(in the rows, 128 means zero)
First come named turns, each shown by rows before and after it. For each pair of rows after them, which turns, in which order, take the first row to the second? The first pair is done for you.
k928 (before -> after):
[153 150 142 134 103 111 155 115 108 175 146 123 136]  ->  [148 155 137 110 137 116 142  99 101 169 157 101 112]
[134 103 127 134 115 136 165 135 103 152 124 139 157]  ->  [130 108 121 106 153 143 157 118  92 146 134 116 133]
[129 124 134 123 131 141 151 108 102 135 117 128 134]  ->  [121 126 125 117 150 144 131 110 108 121 123 120 112]
k275 (before -> after):
[142 148 136 137 126 123 129 123  96 161 145 122 116]  ->  [131 144 132  97 141 126 127 110 101 132 135 100 121]
[127 144 114 124 181 148  77 114 111 140 159 109  70]  ->  [121 146 114 115 176 137  65 116 134 116 152 109  69]
[112 117  95  83 122 122 146  99 132  92 114  87 110]  ->  [119 141 105 133  82  95 117 131 173  89 128 128 102]
[103  79 125  81 127 186 139 109 116 100 101 109 148]  ->  [100 106 132 111  89 154 105 132 172  69 105 147 144]
k493 (before -> after):
[ 96  92 118 129 174 159 155 185 148 125 124 122 128]  ->  [ 98 129 136  85 129 108 134 151 190  83 116 108 139]
[138 155 138 141 108  90 111 122 142 140 131 134 113]  ->  [145 144 134 145 130 104 126 115 108 166 133 126 109]
[146 151 137 139 141  94  77 134 149 144 173 143  61]  ->  [157 151 139 132 144  93  85 119 136 160 176 134  64]
Then:
Between the rows of a pair lie 2 to 4 turns.
[112 143 120 128 134 127  79 163 196  65 138 149  89]  ->  [152 176 148 141  81  72  91 127 177 116 157 149  95] : k275 k493
[129 150 123 164 110  87  67 138 188  92 141 161  73]  ->  [174 136 152 151  66  76 153  78 102 177 124 133 134] : k928 k493
[113  91 127 114  96 153 171 148 132 115  90 136 190]  ->  [103 117 128  96  92 125 130 145 181  74  99 136 169] : k928 k275
[103 106 102 118 129 159 157 137 147  88 103 123 156]  ->  [126 128 118 174  84 125 141 150 160 114 126 162 147] : k493 k493 k275 k275
[149 114 144 152 125 117  89 165  99 157 152 132  93]  ->  [149 133 151 137  96  87  78 153 127 137 144 133 104] : k275 k493 k493 k275
[134 160 141 106  91  84 122  89 148 116 124 120 145]  ->  [150 164 145 124  95  86 123  87 124 147 143 122 131] : k928 k275 k928
[113 105 106 110 189 164 103 148 124 123 129 124 113]  ->  [119 122 114 153 156 144  84 174 148 124 143 157 107] : k275 k275
[183 132 163 146  85 107 136 125 119 136 140 137 108]  ->  [172 106 144 167 124 150 138 160 102 144 144 145  93] : k928 k493
[ 99 102 111 118 164 147 106 134 138 112 128 124 127]  ->  [114 132 129 112 118  98  95 106 162 108 132 128 128] : k275 k493 k928
[142 137 123  71 129 104 107  92 140 102 131 111 123]  ->  [148 135 133  87  89  98 135  95 136 116 115 126 160] : k928 k928 k928 k928
[ 85  99 116 160  77 166 130 140 132 132 109 129 166]  ->  [102 107 124 132  80 150 145  96 100 161 110 100 169] : k493 k493
[110 120 117  83 137 127 149 132 127 107 105 115 155]  ->  [115 108 120 135 129 142 156 159 118 136 113 147 158] : k275 k928 k493 k493
[129 132 118 127 150 133  98 126 140 109 133 133  95]  ->  [147 116 122 159 137 143 129 140 112 147 130 148 116] : k928 k275
[163 160 158 117  86  79 144  87 109 178 141 111 139]  ->  [ 85  99 106 122 166 177 127 183 151  87 110 132 139] : k493 k275 k493
[137 156 154 152 115  98 116 123 131 125 135 156 111]  ->  [142 140 153 130 124 109 151 104  92 148 124 128 128] : k928 k275
[ 95  96 129  74 122 139 132 128 150  78  95 135 124]  ->  [ 93  80 114 107 158 168 134 150 127 103 110 143 108] : k493 k493 k928
[160  97 114 123 181 142 151 154  72 135  92 111  94]  ->  [144 129 117  86 158 103 106 145 145  70  85 107  83] : k928 k275 k493
[138 102 155 103  72 127 163 114 132 107  54 128 201]  ->  [182 141 173 170  56  89 135 109 111 176 114 158 147] : k928 k275 k275 k493
[152 142 160 143  76 110 146 130 127 139 114 157 156]  ->  [139 111 141 163 113 152 155 163 112 141 109 164 157] : k275 k493
[130 149 128 137 131 110  94 130 152 126 146 128  91]  ->  [155 147 144 137 101 100 126 109 124 161 140 121 120] : k928 k493
[141 140 144 109  88 104 137 106 154 150 122 107 130]  ->  [143 117 134 151 116 141 150 133 116 184 134 125 120] : k275 k493
[120 124 163 146  88 124 153 115  97 147 155 109 139]  ->  [103 136 154 103 110 115 130  99 123 109 150  85 118] : k928 k275
[151 172 138 152  76  88  99 110 163 134 151 150 113]  ->  [137 160 130  72 116  99 111  68 150 107 135  92 118] : k493 k275 k275
[124 141 137  91 154 142 125 113 111 168 134  86  89]  ->  [120 158 150 129  74 114 115 153 175 134 116 137 131] : k275 k928 k928
[110  80 115 139 150 193 170 164 107 130  96 137 158]  ->  [125 121 136 178  78 139 143 178 156 129 107 182 162] : k493 k275
[140 142 145 116 100  80 111  95 164  85 113 125 154]  ->  [141 150 139 167 121  94  83 125 166 103 144 153 112] : k493 k275 k928 k275
[ 96 127 148 170  84 169  91 180 172  86 111 187 120]  ->  [151 132 170 172  91 159 140 109  61 205 140 157 112] : k493 k275 k493
[103 109 107 112 209 152  92 133 104 137 157 134  81]  ->  [ 99 143 126 130 131 101  60 156 185  88 144 172 106] : k275 k493 k928
[114 105 103 146 164 175 107 143  99 135 127 127 112]  ->  [139 145 137 108  77 105 122  89 125 128 107 117 154] : k493 k928 k493 k275
[160 140 119 141 142 110 107 146 125 138 147 128  87]  ->  [152 133 111 104 158 119 111 130 128 117 136 106  93] : k275 k275
[177 125 145 160 125 120 168 102  82 204 152 111 121]  ->  [131 157 141  77 104  88 116  97 190  78 119  97 132] : k275 k275
[119 123 147  76 123 108 165  82 116 127 106  70 144]  ->  [ 92 119 121 148 187 147  99 166 144 110 149 116  76] : k275 k493 k928 k493
[121 155 128 151 102  71  81  83 145 146 152 109 104]  ->  [119 123 113 201 135 123  96 129 115 175 157 133  98] : k275 k493
[126  98 121 179 118 155 132 172 136 116 119 170 145]  ->  [145 122 139  91 102 109 153  82 115 122 106 104 163] : k275 k493 k493
